rotation steps, each row followed by its count of steps
The counts run from 0 to 447.
[ 99 130 125 126 151 138 122 101 136  57 107 138 123 127 116 143 113  68
  92 149 141 154 126 179 114 144 159 140 161  94  97 152 112 117 113 137
 166 167 134 162 146 143 155  97 162 125 170 114 145 110 141 143  94] | 167
[ 96 119 130 136 153 133 119 101 128  67 125 135 122 135 122 140 115  68
  85 147 144 158 130 185 117 153 154 133 166  85  98 151 114 120 111 133
 170 155 133 153 140 138 151  93 164 122 172 108 150 114 139 151  86] | 166
[ 90 119 161 152 168 151 145 108 106  88 157 121  97 125 111 151  85  56
 122 171 151 161 125 169 151 145 148 123 149 109 100 156 147 122 126 155
 163 122 153 163 133 122 112  71 105 118 134 124 140 133 110 157 126] | 135
[165  97 161 157 158 129 134 103 147  86 144 121 149 113 151 134  95  77
 126 164 145 126 118 136 159 148 189 138 155 127  99 144 116  94 153 133
 155 158 162 174 126 126 122  71 126 126 148 104 150 100 138 167 131] | 210
[110 156 125 144 154 149 146 118 116  81 104 130 121 109 135 170  65  58
 124 167 144 140 128 180 117 132 166 138 150 100 116 139 110 110 131 104
 154 140 143 170 131  86 145  91 144 122 130 155 141  99 138 131 100] | 254
[138 113 155 117 140 121 133 106 149  66 136 142 122 136 116 160  76  79
  97 151 146 131 121 171 159 115 165 147 188 138  91 138 126 132 131 127
 138 183 138 136 158 134 155  86 158 121 143 121 134  95 147  98 105] | 411
[119  93 140 150 138 131 118 103 133  79 165 124 117 164 118 144  96  74
 106 145 164 140 129 167 173 154 165 118 177 105 100 141 128 132 130 131
 164 156 139 127 140 136 143  69 157 115 159 103 160 103 156 142  82] | 417
[132 118 170 146 155 121 147 131 138 106 129 130 140 126 141 176  93 101
 112 165 151 117 133 169 126 134 165 156 163 109  53 121 120 116 141 117
 123 151 161 152 101 124 105  77 155 136 125  83 174 132 131  86 143] | 317
[144 107 142 142 148 102 139  96 134  92 120 108 131 108 123 167  96  87
 129 166 159 125 134 149 172 161 179 116 155 113  69 144 119  97 145 130
 147 154 156 134 120 151 115  73 155 139 177  77 145 106 135 143 110] | 84
[101 137 141 169 170 109 119 107 107 100 161 121 127 115 131 171 102  65
 118 130 130 136 148 172 161 148 153 149 134  92  71 130 169 143  96 117
 180 119 141 147 108 109 118  74 147 122 120 119 144 124 138 135 143] | 18
[127  97 144 146 135 152 120 133 143  89 190 141 144 142 132 131 100  66
 112 144 153 139 122 168 131 133 159 164 160 113  98 105 116 127 121 134
 127 160 161 157 117 103 145  57 134 119 125  99 177 121 164 116  96] | 194
[103 127 136 156 168 139 132 127 122 103 150 123 158 124 149 157  90  62
 120 161 121 142 136 162 131 114 180 157 139  73  65 100 110 110  91 111
 135 149 161 168 132 105 131 100 159 125 126 150 146 126 133 112 118] | 234
[114 114 145 159 156 159 123  98 137 100 130 128 116 127 126 152 117  95
  93 138 147 139 136 181 165 163 163 130 164  99  92 153 110 110 117 107
 180 148 141 155 112 109 188  85 157 139 174 114 162 109 138 135 104] | 292
[107 134 143 174 164 101 118 109 116 104 151 114 121 106 135 166 100  67
 126 125 139 128 155 170 157 148 164 147 140  97  73 124 173 138 103 123
 183 126 149 158  99 117 109  66 140 112 112 117 138 124 140 131 142] | 17
[122 128 145 147 183 115 126 103 110  82 147 132 162 133 166 179  86  68
 107 160 133 143 131 159 117 153 186 156 145  72  79 120 120 113 130 105
 157 120 128 154 129 104 111  94 136 112 140 127 143 124 122 131 132] | 241
[127 133 167 157 157 136 149 123 155 108  89 110 116  98 130 162  99 101
 120 155 138 112 132 163 134 138 158 148 163 112  59 154 122 107 132 132
 147 166 168 170  94 143 130  86 169 152 144  94 167 122 133 112 138] | 306
[121 104 155 146 174 120 134  81  95  64 136 118 111 115 120 165  96  86
 115 157 150 155 139 180 120 186 143 145 161  93 100 150 132 122 120 124
 173 116 130 152 122 136 127  85 148 128 151 132 161 117 122 141 139] | 377
[106 128 154 155 157 152 147 137 143 111 122 146 136 125 125 151  99 108
  91 162 121 115 124 178 135 127 151 132 155  84  50 148 126 133 109 123
 141 149 170 171 118 110 138  95 164 145 148  79 171 104 159  96 130] | 313
[ 98 126 139 153 129 153 120 138 139  91 157 131 124 143 126 139 102  57
 111 141 150 136 127 174 109 134 133 158 151 100  96 124 129 131 117 152
 137 161 164 169 104 124 125  54 146 121 123  86 183 125 164 134  94] | 184
[155 105 149 173 159 149 135 109 140  99 158 109 137 125 142 136  94  67
 143 163 154 139 124 145 160 149 184 141 151 113 102 128 103  89 146 127
 148 160 162 166 114 121 121  68 139 137 143 132 159 121 135 169 118] | 212
[119 130 164 148 157 142 149 132 145 105 114 143 134 118 128 160  97 109
  96 165 126 109 127 173 131 124 154 136 153  97  49 152 122 135 118 125
 132 149 169 171 121 111 134 101 155 147 150  71 164 107 155  96 139] | 314
[107 134 160 131 154 139 152 129 137  80 107 119  83 115 104 152  74  82
 124 157 146 126 138 183 113 118 130 159 178 123  82 151 145 137 118 148
 142 161 158 180 130 141 133  79 159 123 109 140 147 112 136  98 132] | 392
[ 93 125 123 152 134 144 119 120 126  83 130 118 110 143 122 132 110  56
 110 140 160 141 135 174 102 164 143 141 158  83 106 135 121 122 122 149
 163 159 149 160 104 141 128  60 164 118 144 104 169 124 146 155  89] | 174
[ 91 111 131 141 151 132 113  98 120  66 132 126 122 146 127 141 116  65
  88 146 163 158 134 178 121 165 158 137 164  77 105 132 117 122 109 132
 169 158 129 147 132 145 147  87 155 109 162 115 151 125 139 150  81] | 165
[129 127 147 177 167 147 141 119 136 116 152 109 142 128 150 148  93  62
 141 173 131 142 126 141 155 129 178 151 137  95  74 132 119 104 123 129
 144 152 166 170 113 120 103  73 148 141 137 134 148 130 128 167 133] | 222
[ 99 125 128 183 144 141 147 126 100  99 151 130 119  94  96 145  98  69
 141 170 145 136 147 176 177 129 156 122 133 115  71 128 138 135  93 128
 147 148 180 156 120 104 131  86 153 136 109 130 132  97 137 113 117] | 351
[106 120 147 122 159 122 125  94 130  62 119 143 130 120 122 156 111  67
  88 152 137 158 132 180 131 119 176 156 168 101  82 138 123 118 104 131
 156 171 138 150 152 142 162 102 153 126 164 131 127 122 125 115 112] | 158
[ 98 132 157 144 162 156 151 111 122  86 137 129  96 104  99 151  85  49
 125 180 133 157 122 175 156 107 153 133 148 123  86 156 139 116 107 150
 145 157 166 173 154 121 144  90 126 135 128 148 123 129 112 131 122] | 138
[117 107 160 134 160 135 157 115 118  75 123 115  85  86 108 124  80  70
 131 162 165 122 135 163 136 145 154 117 153 119 107 131 146 105 128 153
 155 146 173 186 139 133 127  71 105 113 111 132 121 107 123 121 126] | 131
[110 124 153 147 155 154 110  98 131  99 155 148 129 135 141 165 107  84
  82 129 139 153 138 184 177 145 168 148 161 113  90 141 136 126 112 107
 171 142 141 139 111  89 192  79 131 129 157 116 151 120 136 121 115] | 282
[130 103 139 139 148 113 134 103 141  83 114 127 129 111 117 151  97  96
 107 160 151 113 137 155 180 150 174  99 157 110  68 151 126 108 130 123
 159 156 158 150 138 143 138  88 153 129 170  73 134  85 151 125 105] | 82
[141 112 156 121 140 114 131 106 149  71 133 129 121 134 120 156  82  78
 105 149 159 128 129 161 162 121 174 146 189 139  91 135 128 125 142 133
 136 186 147 139 149 149 148  73 160 114 137 117 134 102 147  95 106] | 412
[100 122 142 158 155 146 135 126 131 107 135 109  70 141 121 161  78  91
 120 139 162 124 140 189 125 162 123 135 171  98 104 150 139 125 131 124
 162 118 141 164 104 117 140  55 142 126 142 123 182 121 155 123 104] | 48
[122 137 171 140 148 128 144 127 152 110 120 109  82 126 129 179  70  81
 126 146 157 126 139 172 144 130 142 155 171 135  78 150 150 119 149 140
 140 144 153 162 103 135 126  49 142 130 128 108 164 133 137 106 129] | 55
[124 101 141 123 151 142 146 106  95  63 158 136 127  96 105 152  72  73
 136 178 149 149 124 173 128 142 159 143 152 104 104 115  99  95 109 121
 128 129 163 161 157 108 148  95 128 130 131 127 150 100 132  92 114] | 118
[116 118 145 138 158 155 158 112 108  69 140 126 101  99  99 143  71  55
 138 185 150 152 119 177 145 139 156 126 151 114 111 141 111 100 119 132
 141 138 164 176 153 116 143  91 117 130 134 146 135 109 118 122 114] | 128
[133 137 139 138 138 123 124 106 146  82 121 120 130 102 112 152  94  72
 130 163 124 124 119 144 164 125 163 139 151 116  72 158 131 116 108 153
 145 183 173 160 125 151 129  82 181 142 149  83 144  88 159 148 120] | 431
[122 105 175 127 147 116 129 121 146  84 144 126 106 148 127 151  82  83
 101 137 165 121 138 171 140 132 151 156 186 132  78 118 161 149 133 145
 145 169 142 142 127 143 127  56 144 100 110 110 150 124 141  87 118] | 404
[123 109 128 158 139 120 130 109 123 106 143 101 123 119 115 167  93  79
 142 170 163 135 137 152 173 158 168 122 149 103  77 137 108  90 129 121
 138 155 155 129 111 147 115  71 165 140 166  96 161 121 136 138  96] | 86
[108  98 144 141 143 140 131 123 148 107 168 131 115 149 122 152  93  92
  95 141 155 129 136 178 181 125 155 127 171 101  70 126 132 130 113 118
 143 148 154 131 143 116 163  72 142 122 152  99 158 116 155  85  85] | 69
[106 107 166 126 162 109 126 114 133  80 131 119 115 114 136 153 111  62
 100 144 154 140 148 166 145 124 180 156 175 120  72 109 153 121 109 149
 158 176 155 150 132 158 138  83 140 109 119 131 110 142 114  99 131] | 151
[121 124 168 162 160 104 131  95 100  90 152 135 137  91 121 165 106  71
 125 162 135 141 141 163 172 144 164 144 134 117  57 137 164 142 109 135
 163 130 158 145 106 119  97  82 135 128 117 101 140 116 123 128 164] | 356
[129  94 147 121 155 130 150 110 104  59 139 131 113  86 105 141  74  82
 135 166 160 123 129 174 128 156 160 131 152 107 109 107 118  99 113 127
 141 139 167 177 151 121 147  93 117 119 122 116 131  87 139  88 117] | 120
